In the data rows, zero lies at 7.5, halfway between 7 and 8.
Each pair is two rows. How far apart are they, by a hidden measure? 0 means very close, and 30 very far. Two or three weighted sums of its numbers give each row a place; it is the straight-line distance between the places.
tensor([3, 4, 5, 9, 10, 4, 8, 10, 12, 10, 4, 10, 11, 6, 5, 11])
tensor([6, 11, 7, 9, 10, 11, 6, 5, 8, 10, 12, 6, 8, 11, 4, 7]) -> 26
tensor([3, 7, 8, 10, 9, 8, 6, 12, 11, 10, 10, 9, 8, 10, 4, 10])
tensor([6, 3, 9, 9, 9, 6, 6, 8, 11, 6, 3, 11, 11, 4, 3, 12]) -> 13
tensor([9, 10, 8, 12, 9, 9, 7, 7, 8, 9, 9, 5, 10, 9, 7, 9])
tensor([11, 4, 12, 3, 7, 11, 3, 11, 8, 4, 11, 6, 5, 5, 4, 9]) -> 23
tensor([9, 8, 9, 9, 7, 8, 8, 6, 6, 7, 6, 9, 6, 6, 8, 8])
tensor([5, 11, 5, 6, 10, 8, 11, 6, 6, 12, 11, 5, 9, 12, 10, 4]) -> 17
tensor([8, 8, 10, 8, 4, 8, 8, 11, 8, 7, 8, 10, 3, 10, 8, 6])
tensor([9, 7, 6, 5, 6, 7, 8, 5, 9, 4, 5, 7, 8, 6, 8, 5]) -> 26
tensor([5, 3, 7, 9, 11, 4, 4, 8, 11, 4, 3, 9, 11, 3, 5, 12])
tensor([11, 7, 10, 7, 5, 5, 8, 9, 7, 7, 7, 8, 8, 8, 9, 6]) -> 19
tensor([8, 4, 6, 4, 4, 6, 6, 7, 9, 10, 8, 11, 5, 7, 8, 9])
tensor([7, 8, 10, 8, 8, 8, 4, 9, 10, 10, 10, 9, 10, 10, 8, 7]) -> 25
tensor([10, 10, 8, 7, 5, 9, 10, 5, 4, 4, 8, 5, 6, 7, 11, 8])
tensor([10, 5, 11, 9, 7, 12, 5, 11, 5, 4, 11, 6, 4, 6, 7, 10]) -> 16
tensor([7, 10, 8, 11, 8, 7, 9, 8, 8, 7, 8, 8, 9, 8, 11, 5])
tensor([7, 10, 7, 6, 10, 11, 10, 6, 4, 7, 9, 3, 7, 5, 10, 10]) -> 10
tensor([10, 8, 11, 10, 9, 12, 7, 5, 4, 6, 10, 3, 4, 4, 4, 11])
tensor([8, 8, 6, 4, 7, 7, 11, 8, 10, 10, 5, 8, 8, 7, 10, 8]) -> 14
tensor([4, 4, 4, 12, 12, 6, 5, 5, 10, 5, 4, 5, 12, 3, 5, 12])
tensor([4, 6, 11, 5, 10, 8, 5, 9, 11, 11, 12, 11, 10, 11, 4, 10]) -> 12
tensor([9, 4, 11, 4, 4, 8, 3, 10, 10, 4, 9, 11, 6, 9, 6, 7])
tensor([5, 11, 4, 8, 11, 9, 11, 4, 6, 8, 10, 4, 10, 9, 8, 6]) -> 7
tensor([7, 6, 6, 8, 6, 4, 9, 11, 8, 8, 4, 8, 9, 5, 10, 5])
tensor([6, 10, 5, 6, 11, 11, 9, 3, 5, 8, 11, 3, 9, 9, 7, 6]) -> 16
tensor([10, 9, 9, 5, 5, 7, 8, 11, 7, 6, 5, 9, 8, 7, 10, 6])
tensor([4, 7, 9, 7, 11, 6, 8, 6, 10, 8, 6, 10, 11, 7, 7, 10]) -> 14
tensor([5, 6, 7, 11, 12, 9, 7, 7, 10, 9, 7, 4, 11, 4, 4, 11])
tensor([10, 8, 6, 5, 5, 4, 10, 9, 7, 6, 6, 9, 9, 5, 8, 8]) -> 17
tensor([6, 5, 7, 11, 11, 7, 6, 4, 9, 7, 5, 7, 11, 4, 6, 11])
tensor([3, 12, 3, 10, 12, 3, 12, 3, 9, 11, 8, 4, 12, 10, 9, 7]) -> 4
tensor([9, 9, 10, 7, 4, 6, 7, 11, 9, 7, 8, 10, 6, 11, 6, 4])
tensor([9, 8, 6, 9, 10, 11, 10, 4, 4, 5, 8, 4, 8, 6, 9, 10]) -> 5
tensor([4, 4, 11, 10, 10, 8, 5, 10, 12, 11, 10, 11, 10, 9, 3, 10])
tensor([7, 10, 6, 9, 9, 10, 9, 3, 4, 5, 8, 4, 10, 6, 8, 11]) -> 6
tensor([7, 11, 4, 3, 6, 5, 12, 4, 5, 10, 7, 8, 8, 10, 12, 4])
tensor([5, 8, 12, 6, 8, 11, 4, 8, 11, 10, 12, 7, 4, 11, 3, 9]) -> 4
tensor([6, 11, 8, 8, 9, 10, 10, 5, 8, 9, 10, 4, 7, 10, 10, 4])
tensor([3, 10, 10, 5, 8, 4, 8, 8, 11, 12, 10, 11, 8, 12, 5, 5]) -> 17
tensor([10, 8, 7, 4, 3, 5, 10, 7, 6, 8, 4, 11, 8, 8, 9, 5])
tensor([8, 7, 7, 3, 6, 4, 9, 8, 8, 9, 4, 8, 7, 5, 11, 4]) -> 15
tensor([5, 4, 11, 8, 9, 9, 3, 5, 11, 9, 7, 11, 10, 8, 5, 11])
tensor([4, 5, 10, 11, 10, 6, 5, 7, 12, 9, 10, 9, 9, 10, 6, 9]) -> 10
tensor([5, 5, 11, 7, 9, 5, 6, 8, 11, 11, 6, 10, 9, 6, 5, 11])
tensor([4, 4, 6, 12, 12, 9, 7, 7, 10, 7, 7, 4, 11, 4, 5, 12]) -> 5
tensor([11, 9, 8, 8, 4, 4, 11, 6, 6, 6, 7, 8, 6, 8, 11, 4])
tensor([5, 6, 5, 7, 9, 7, 7, 11, 10, 11, 11, 9, 9, 11, 6, 7]) -> 19
tensor([4, 5, 8, 9, 9, 8, 7, 11, 11, 10, 7, 11, 8, 8, 4, 9])
tensor([7, 7, 6, 8, 5, 4, 11, 6, 9, 9, 3, 12, 7, 7, 8, 4]) -> 12
tensor([6, 8, 8, 9, 8, 4, 6, 8, 11, 11, 8, 11, 7, 10, 6, 7])
tensor([11, 7, 8, 5, 6, 10, 9, 9, 4, 5, 6, 6, 8, 4, 12, 7]) -> 6
tensor([8, 9, 5, 8, 8, 4, 8, 3, 8, 9, 6, 9, 9, 8, 10, 7])
tensor([4, 7, 9, 9, 10, 5, 6, 6, 10, 11, 10, 8, 9, 10, 5, 8]) -> 10
tensor([12, 3, 12, 7, 5, 11, 3, 12, 6, 3, 8, 9, 3, 4, 7, 11])
tensor([11, 5, 8, 7, 4, 5, 8, 11, 8, 6, 6, 12, 5, 11, 7, 4]) -> 13
tensor([12, 3, 12, 9, 4, 11, 4, 12, 6, 3, 10, 9, 3, 5, 7, 11])
tensor([6, 3, 9, 11, 9, 6, 4, 9, 11, 4, 3, 11, 11, 3, 5, 12]) -> 24
tensor([4, 10, 10, 9, 10, 8, 6, 8, 11, 11, 10, 9, 9, 10, 4, 9])
tensor([11, 10, 5, 5, 4, 9, 10, 5, 4, 5, 6, 5, 4, 8, 12, 5]) -> 6
tensor([4, 3, 4, 12, 12, 5, 3, 6, 12, 5, 3, 7, 12, 3, 5, 12])
tensor([4, 7, 6, 11, 8, 7, 7, 11, 10, 9, 9, 8, 10, 9, 3, 9]) -> 15
tensor([8, 7, 9, 8, 7, 7, 8, 9, 6, 3, 7, 8, 5, 5, 7, 8])
tensor([5, 8, 7, 11, 9, 5, 7, 4, 10, 8, 8, 8, 9, 8, 6, 10]) -> 23
tensor([7, 8, 8, 7, 8, 9, 8, 10, 8, 9, 9, 8, 8, 7, 11, 7])
tensor([11, 5, 10, 4, 3, 5, 5, 9, 9, 5, 4, 12, 6, 6, 6, 5]) -> 8
tensor([12, 8, 5, 5, 9, 8, 8, 4, 6, 5, 5, 4, 7, 4, 11, 8])
tensor([11, 9, 4, 8, 8, 9, 10, 5, 3, 3, 7, 4, 7, 6, 11, 9]) -> 16
tensor([7, 6, 3, 10, 11, 11, 8, 5, 4, 5, 8, 4, 9, 6, 8, 9])
tensor([3, 8, 11, 8, 9, 3, 4, 11, 12, 12, 5, 12, 11, 10, 5, 8]) -> 16
tensor([9, 7, 7, 5, 4, 5, 8, 8, 6, 5, 7, 9, 5, 8, 9, 6])
tensor([11, 9, 8, 8, 6, 10, 10, 9, 4, 5, 8, 6, 8, 7, 9, 5]) -> 15
tensor([5, 6, 10, 5, 8, 5, 4, 12, 11, 12, 8, 10, 10, 10, 3, 11])
tensor([5, 6, 7, 10, 11, 9, 5, 10, 11, 10, 11, 10, 8, 11, 3, 7]) -> 3
tensor([10, 11, 6, 7, 8, 4, 12, 4, 4, 8, 6, 8, 7, 9, 12, 3])
tensor([8, 6, 7, 8, 8, 6, 9, 6, 8, 9, 6, 8, 9, 8, 9, 7]) -> 7
tensor([9, 8, 5, 6, 7, 7, 9, 5, 4, 5, 7, 5, 6, 5, 11, 6])
tensor([7, 7, 8, 6, 6, 7, 8, 9, 7, 5, 7, 8, 8, 4, 9, 8]) -> 9
tensor([9, 10, 9, 7, 7, 6, 10, 6, 5, 5, 4, 7, 10, 5, 11, 9])
tensor([12, 10, 11, 4, 5, 11, 8, 9, 3, 7, 9, 5, 3, 9, 8, 4]) -> 9
tensor([6, 7, 7, 6, 8, 7, 8, 6, 6, 11, 5, 10, 8, 8, 7, 6])
tensor([10, 8, 10, 4, 4, 4, 7, 3, 8, 8, 5, 12, 6, 7, 11, 4]) -> 8
tensor([11, 3, 4, 11, 8, 8, 7, 5, 6, 4, 4, 8, 8, 3, 7, 10])
tensor([6, 8, 8, 6, 8, 7, 8, 9, 7, 9, 8, 6, 7, 7, 10, 7]) -> 19
tensor([5, 8, 9, 11, 8, 7, 7, 8, 10, 10, 10, 8, 8, 9, 4, 6])
tensor([8, 10, 6, 8, 7, 8, 9, 9, 5, 6, 6, 6, 9, 8, 8, 9]) -> 8
tensor([6, 12, 3, 6, 6, 3, 12, 3, 3, 8, 5, 8, 11, 11, 12, 4])
tensor([9, 9, 8, 7, 10, 10, 8, 6, 6, 4, 10, 4, 7, 4, 11, 9]) -> 14
tensor([8, 12, 5, 5, 6, 3, 12, 3, 3, 9, 5, 8, 7, 11, 12, 3])
tensor([10, 10, 7, 7, 6, 10, 9, 10, 4, 4, 8, 9, 4, 9, 10, 4]) -> 18
tensor([5, 10, 4, 11, 9, 4, 11, 4, 9, 9, 4, 7, 11, 7, 10, 8])
tensor([10, 5, 7, 7, 8, 11, 6, 5, 4, 4, 9, 6, 8, 4, 6, 10]) -> 18
tensor([8, 8, 7, 5, 4, 6, 9, 9, 4, 7, 5, 8, 3, 9, 6, 5])
tensor([9, 4, 8, 10, 6, 10, 5, 8, 4, 4, 6, 6, 5, 4, 6, 11]) -> 12
tensor([5, 11, 10, 9, 9, 11, 5, 10, 8, 12, 12, 4, 4, 12, 4, 7])
tensor([7, 8, 7, 5, 7, 7, 10, 6, 5, 10, 6, 5, 8, 6, 11, 4]) -> 14
tensor([11, 4, 12, 5, 4, 8, 6, 9, 10, 7, 9, 12, 6, 9, 8, 6])
tensor([10, 5, 9, 7, 5, 5, 9, 10, 7, 8, 4, 10, 7, 6, 10, 7]) -> 11
tensor([7, 5, 10, 8, 5, 6, 4, 11, 9, 7, 8, 10, 5, 8, 4, 9])
tensor([5, 3, 6, 11, 11, 5, 4, 9, 11, 6, 3, 6, 12, 3, 4, 12]) -> 18
tensor([8, 5, 8, 9, 8, 8, 9, 5, 8, 5, 8, 7, 6, 4, 5, 8])
tensor([12, 3, 12, 8, 4, 12, 3, 12, 7, 3, 4, 11, 4, 3, 5, 12]) -> 16
tensor([11, 6, 9, 8, 8, 11, 6, 6, 5, 6, 10, 5, 4, 4, 10, 8])
tensor([7, 12, 4, 6, 8, 3, 12, 6, 4, 11, 6, 6, 10, 10, 10, 3]) -> 15
tensor([10, 8, 9, 4, 6, 4, 9, 10, 8, 9, 8, 8, 6, 7, 8, 4])
tensor([10, 5, 12, 6, 4, 9, 4, 11, 9, 7, 8, 11, 4, 9, 4, 6]) -> 6
tensor([3, 4, 11, 10, 10, 8, 3, 12, 12, 11, 11, 11, 11, 10, 4, 11])
tensor([4, 8, 10, 11, 8, 8, 6, 8, 10, 9, 10, 8, 8, 10, 7, 8]) -> 15
tensor([9, 5, 11, 7, 4, 10, 3, 12, 10, 11, 10, 12, 4, 11, 3, 8])
tensor([9, 10, 5, 4, 5, 4, 9, 6, 6, 5, 4, 9, 9, 7, 9, 5]) -> 24
tensor([7, 6, 8, 4, 6, 4, 9, 5, 5, 7, 7, 9, 8, 8, 10, 4])
tensor([9, 5, 11, 7, 6, 9, 4, 12, 7, 7, 8, 8, 5, 6, 5, 10]) -> 20
tensor([11, 3, 8, 8, 7, 5, 4, 11, 7, 3, 3, 9, 10, 3, 12, 12])
tensor([8, 4, 10, 10, 7, 10, 8, 6, 10, 6, 9, 8, 8, 10, 7, 7]) -> 18
tensor([10, 5, 8, 8, 8, 11, 7, 10, 6, 5, 8, 6, 6, 4, 4, 8])
tensor([8, 7, 5, 8, 9, 11, 9, 8, 5, 4, 10, 4, 7, 5, 10, 10]) -> 6
tensor([4, 9, 4, 12, 12, 9, 8, 8, 9, 12, 8, 4, 11, 6, 5, 11])
tensor([3, 9, 3, 10, 11, 3, 11, 5, 11, 11, 3, 10, 12, 8, 11, 6]) -> 20
tensor([9, 11, 4, 6, 6, 7, 11, 9, 5, 9, 8, 8, 7, 10, 6, 4])
tensor([11, 9, 9, 8, 8, 10, 6, 4, 5, 4, 8, 6, 4, 7, 11, 7]) -> 14
tensor([4, 10, 10, 11, 10, 11, 5, 9, 9, 11, 12, 5, 5, 12, 3, 8])
tensor([6, 6, 8, 8, 8, 8, 6, 5, 9, 6, 9, 8, 8, 5, 6, 10]) -> 9
tensor([12, 4, 10, 4, 3, 4, 5, 10, 9, 6, 4, 12, 7, 7, 11, 5])
tensor([4, 9, 11, 11, 11, 8, 4, 11, 12, 12, 11, 10, 11, 11, 3, 8]) -> 4
tensor([10, 8, 5, 8, 6, 8, 10, 8, 3, 4, 6, 6, 4, 6, 11, 8])
tensor([4, 11, 3, 12, 11, 7, 11, 4, 7, 8, 5, 4, 11, 5, 11, 8]) -> 23
tensor([8, 8, 4, 4, 7, 5, 11, 4, 4, 4, 5, 7, 9, 9, 9, 6])
tensor([8, 8, 11, 6, 4, 5, 7, 5, 9, 8, 10, 12, 5, 11, 8, 3]) -> 2
tensor([8, 11, 6, 3, 6, 5, 11, 4, 4, 8, 7, 5, 7, 10, 8, 3])
tensor([5, 9, 6, 8, 7, 7, 8, 8, 11, 12, 11, 9, 9, 12, 8, 5]) -> 21
tensor([9, 7, 11, 6, 5, 6, 9, 8, 7, 6, 8, 8, 5, 8, 10, 5])
tensor([10, 5, 8, 4, 4, 5, 8, 10, 8, 8, 6, 11, 6, 9, 9, 4]) -> 16
tensor([4, 5, 10, 8, 8, 9, 5, 10, 11, 11, 11, 11, 10, 11, 5, 8])
tensor([6, 11, 8, 9, 9, 9, 9, 8, 7, 8, 7, 7, 7, 8, 5, 10]) -> 17
tensor([9, 4, 10, 4, 3, 4, 5, 12, 9, 7, 4, 12, 5, 8, 6, 8])
tensor([11, 8, 9, 4, 4, 7, 9, 8, 8, 7, 4, 9, 6, 8, 9, 6]) -> 17
tensor([10, 5, 12, 6, 4, 11, 4, 12, 8, 7, 9, 10, 3, 6, 11, 10])
tensor([10, 5, 6, 7, 10, 11, 6, 5, 7, 5, 9, 5, 3, 6, 9, 10]) -> 6
tensor([3, 12, 3, 12, 12, 4, 12, 5, 8, 10, 4, 3, 12, 4, 9, 11])
tensor([11, 6, 9, 6, 3, 5, 8, 7, 8, 8, 8, 11, 5, 12, 10, 4]) -> 21
tensor([10, 12, 5, 3, 5, 7, 11, 7, 5, 9, 6, 10, 5, 10, 10, 3])
tensor([11, 6, 10, 8, 6, 9, 7, 11, 7, 7, 8, 6, 4, 4, 10, 6]) -> 7
tensor([11, 9, 6, 3, 5, 8, 11, 8, 4, 3, 7, 5, 8, 5, 11, 5])
tensor([8, 8, 8, 4, 4, 6, 9, 6, 5, 9, 7, 8, 8, 8, 7, 8]) -> 5
tensor([6, 11, 6, 12, 9, 7, 10, 5, 6, 8, 11, 4, 9, 9, 6, 7])
tensor([6, 9, 11, 11, 9, 12, 4, 10, 9, 4, 12, 5, 4, 12, 4, 6]) -> 10
tensor([5, 7, 12, 9, 8, 11, 4, 9, 10, 8, 12, 7, 4, 11, 5, 8])
tensor([11, 4, 11, 6, 7, 11, 4, 8, 5, 6, 9, 5, 3, 5, 7, 11]) -> 12
tensor([8, 8, 7, 8, 6, 4, 9, 5, 8, 8, 5, 9, 9, 6, 10, 6])
tensor([10, 10, 10, 8, 8, 5, 8, 10, 7, 3, 7, 8, 10, 6, 7, 6]) -> 7
tensor([6, 12, 4, 6, 11, 8, 10, 4, 4, 5, 11, 3, 10, 8, 10, 9])
tensor([11, 4, 9, 12, 7, 12, 4, 9, 5, 4, 10, 6, 3, 4, 5, 10]) -> 16
tensor([8, 10, 6, 9, 5, 6, 8, 9, 9, 5, 6, 10, 10, 6, 8, 6])
tensor([12, 9, 12, 3, 3, 11, 9, 10, 3, 4, 11, 4, 3, 9, 11, 3]) -> 10
tensor([10, 5, 10, 12, 8, 11, 7, 7, 5, 5, 9, 5, 5, 4, 6, 10])
tensor([4, 6, 11, 10, 9, 6, 3, 10, 12, 11, 11, 8, 9, 10, 4, 10]) -> 14
tensor([10, 6, 11, 8, 5, 10, 6, 7, 7, 6, 9, 9, 5, 5, 8, 9])
tensor([7, 12, 7, 11, 11, 11, 8, 7, 4, 8, 11, 3, 6, 7, 8, 7]) -> 4
tensor([9, 4, 12, 10, 4, 8, 4, 12, 10, 8, 11, 12, 4, 11, 5, 4])
tensor([5, 8, 8, 6, 10, 5, 4, 8, 11, 11, 10, 10, 10, 11, 7, 9]) -> 11
tensor([12, 3, 12, 8, 7, 11, 3, 10, 8, 3, 4, 8, 6, 3, 6, 12])
tensor([4, 10, 9, 7, 8, 3, 7, 11, 12, 12, 11, 12, 10, 12, 4, 5]) -> 5
tensor([8, 4, 8, 8, 9, 10, 7, 9, 9, 8, 8, 6, 8, 8, 8, 10])
tensor([8, 8, 11, 5, 6, 9, 4, 8, 11, 4, 10, 10, 4, 10, 6, 6]) -> 16
tensor([8, 7, 6, 10, 6, 10, 7, 9, 8, 7, 9, 7, 6, 5, 9, 8])
tensor([8, 11, 4, 8, 11, 12, 10, 10, 3, 6, 11, 3, 7, 7, 9, 9]) -> 7
tensor([6, 11, 6, 5, 9, 7, 10, 4, 8, 11, 10, 5, 10, 12, 9, 4])
tensor([5, 9, 8, 7, 10, 6, 7, 6, 10, 11, 10, 8, 7, 11, 8, 6]) -> 18
tensor([6, 10, 8, 11, 11, 9, 5, 6, 9, 8, 10, 4, 11, 5, 11, 11])
tensor([8, 4, 12, 4, 3, 9, 3, 11, 10, 10, 12, 12, 3, 11, 4, 6]) -> 15
tensor([5, 8, 8, 11, 8, 4, 8, 9, 11, 12, 7, 10, 10, 8, 4, 9])
tensor([10, 11, 10, 5, 6, 11, 8, 10, 3, 5, 9, 6, 3, 9, 10, 5]) -> 9
tensor([7, 6, 8, 11, 8, 9, 7, 4, 8, 8, 8, 6, 6, 6, 6, 9])
tensor([5, 11, 11, 10, 10, 12, 4, 6, 10, 11, 12, 5, 4, 12, 4, 8]) -> 11
tensor([7, 5, 5, 7, 10, 6, 5, 8, 10, 6, 4, 8, 11, 4, 7, 11])
tensor([5, 5, 9, 8, 8, 8, 5, 4, 10, 11, 9, 7, 8, 10, 5, 8]) -> 13
tensor([5, 12, 3, 9, 11, 9, 11, 4, 4, 11, 11, 3, 9, 9, 8, 7])
tensor([6, 8, 10, 5, 9, 11, 9, 12, 10, 10, 12, 6, 8, 11, 4, 4]) -> 12
tensor([5, 11, 6, 11, 11, 10, 11, 4, 6, 9, 11, 4, 6, 8, 8, 10])
tensor([6, 6, 10, 10, 9, 10, 6, 8, 11, 6, 12, 10, 7, 11, 4, 9]) -> 8
tensor([5, 3, 8, 11, 11, 7, 4, 6, 11, 5, 3, 9, 10, 3, 7, 12])
tensor([11, 6, 8, 7, 4, 4, 9, 7, 7, 8, 3, 11, 7, 11, 9, 3]) -> 20
tensor([10, 9, 10, 3, 4, 5, 6, 11, 9, 11, 10, 12, 5, 12, 8, 5])
tensor([8, 10, 5, 11, 11, 11, 9, 8, 4, 8, 11, 3, 6, 5, 8, 11]) -> 18
tensor([6, 6, 8, 8, 5, 4, 8, 12, 8, 9, 4, 10, 8, 8, 8, 8])
tensor([8, 11, 5, 4, 5, 5, 11, 4, 6, 6, 5, 7, 7, 8, 11, 4]) -> 16
tensor([5, 5, 11, 11, 10, 7, 5, 12, 11, 9, 7, 10, 9, 9, 5, 11])
tensor([8, 6, 6, 11, 4, 4, 7, 11, 9, 8, 4, 12, 9, 8, 11, 8]) -> 13
tensor([8, 11, 5, 8, 7, 7, 11, 4, 5, 10, 5, 7, 10, 10, 11, 4])
tensor([9, 7, 8, 4, 4, 5, 9, 7, 7, 10, 4, 11, 8, 8, 10, 5]) -> 13
tensor([8, 8, 4, 9, 8, 5, 11, 3, 8, 4, 5, 8, 7, 7, 8, 5])
tensor([11, 6, 10, 10, 7, 12, 4, 7, 4, 3, 8, 4, 3, 4, 6, 11]) -> 14
tensor([7, 10, 4, 6, 8, 4, 11, 5, 7, 6, 5, 8, 11, 6, 10, 4])
tensor([12, 11, 8, 8, 5, 8, 10, 11, 3, 8, 6, 4, 4, 5, 11, 6]) -> 15
tensor([7, 9, 9, 4, 8, 10, 7, 9, 9, 8, 11, 8, 4, 10, 5, 8])
tensor([8, 7, 6, 10, 6, 6, 8, 11, 5, 7, 8, 7, 6, 8, 9, 4]) -> 3
tensor([8, 5, 7, 3, 5, 6, 8, 12, 9, 6, 4, 11, 6, 8, 8, 6])
tensor([5, 4, 4, 11, 12, 9, 8, 8, 9, 5, 6, 4, 11, 3, 4, 12]) -> 4
tensor([9, 7, 6, 9, 4, 5, 11, 6, 6, 9, 5, 11, 5, 10, 11, 4])
tensor([9, 11, 3, 5, 7, 4, 12, 5, 4, 6, 6, 8, 8, 10, 11, 3]) -> 5
tensor([7, 10, 11, 8, 10, 10, 6, 9, 8, 8, 11, 8, 5, 12, 6, 8])
tensor([9, 9, 4, 4, 8, 9, 7, 10, 8, 6, 8, 6, 9, 6, 8, 8]) -> 15
tensor([5, 4, 6, 10, 11, 5, 6, 10, 12, 10, 7, 11, 11, 8, 3, 10])
tensor([7, 11, 4, 11, 10, 10, 10, 4, 3, 8, 10, 3, 9, 9, 7, 7]) -> 11
tensor([11, 5, 12, 8, 3, 9, 4, 12, 11, 8, 11, 12, 3, 12, 3, 6])
tensor([6, 7, 4, 10, 11, 9, 11, 3, 7, 6, 7, 4, 11, 4, 11, 9]) -> 22
tensor([8, 11, 5, 5, 7, 6, 11, 3, 6, 8, 7, 7, 8, 8, 12, 4])
tensor([11, 4, 10, 7, 3, 10, 3, 12, 5, 7, 8, 8, 3, 6, 7, 8]) -> 23
tensor([8, 6, 5, 7, 6, 8, 8, 5, 7, 5, 9, 5, 6, 6, 11, 8])
tensor([8, 8, 6, 3, 9, 11, 5, 6, 9, 10, 11, 8, 5, 10, 3, 8]) -> 15
